[[-4.53  5.43]
 [ 3.65  1.53]
 [-4.31  3.59]
 [-0.54  5.94]]
=>
[-4.53  1.53]

[[ 4.25 -1.51  1.88]
 [-0.09  5.58 -1.60]]
=>
[4.25 5.58]

[[ 3.39 -4.57]
 [ 5.92 -4.75]]
=>
[ 3.39 -4.75]

[[ 2.81 -5.74]
 [-3.19  3.79]
 [ 3.58  1.16]]
=>
[2.81 3.79]

[[-0.69 -3.28  4.43]
 [ 4.01 -5.13 -1.60]
 [-5.21  4.25 -4.84]
 [ 3.96 -4.12 -3.82]
 [-4.25  5.28 -4.94]]
=>
[-0.69 -5.13 -4.84]

[[ 2.55  0.01]
 [-1.42 -4.43]
 [-0.33 -4.83]
 [ 0.89 -4.85]
 [ 2.20  0.75]]
=>
[ 2.55 -4.43]
---
[[ 0.02 -0.09 -0.04 -0.02 -0.05]
 [ 0.97 -4.61 -1.90 -1.14 -2.52]
 [ 0.33 -1.56 -0.64 -0.39 -0.85]
 [ 0.71 -3.37 -1.39 -0.83 -1.85]
 [-0.13  0.63  0.26  0.16  0.34]]
=>
[[ 0.97 -4.61 -1.90]
 [ 0.33 -1.56 -0.64]]

[[-0.80 -2.18 -4.42 -0.51]
 [ 0.86  0.00 -4.61 -0.71]
 [ 0.31  1.98  1.13  1.38]
 [ 0.19 -0.77 -4.02 -0.07]]
=>
[[ 0.86  0.00 -4.61]
 [ 0.31  1.98  1.13]]

[[ 3.45 -3.20 -0.94  3.88]
 [-0.10  4.21 -3.21 -4.02]
 [-2.43  2.11  2.21  1.66]
 [-3.37 -3.99 -1.40  3.78]]
=>
[[-0.10  4.21 -3.21]
 [-2.43  2.11  2.21]]

[[ 0.77  1.42 -0.91  0.64]
 [ 1.93  0.19 -3.00 -5.01]
 [ 0.16  0.00  2.06  1.31]]
=>
[[ 1.93  0.19 -3.00]
 [ 0.16  0.00  2.06]]

[[-0.83 -4.44  1.12]
 [-0.13 -2.35 -0.77]
 [-3.26 -2.09 -2.42]
 [ 1.01 -0.15 -4.13]
 [-2.01 -2.34 -2.78]]
=>
[[-0.13 -2.35 -0.77]
 [-3.26 -2.09 -2.42]]

[[ 0.96 -0.90  0.75 -2.21  2.10]
 [-3.74  0.70  0.97 -3.04  2.20]
 [ 4.63 -0.56  0.39  0.01 -1.17]
 [ 2.81  1.03  0.04 -1.71 -1.79]]
=>
[[-3.74  0.70  0.97]
 [ 4.63 -0.56  0.39]]
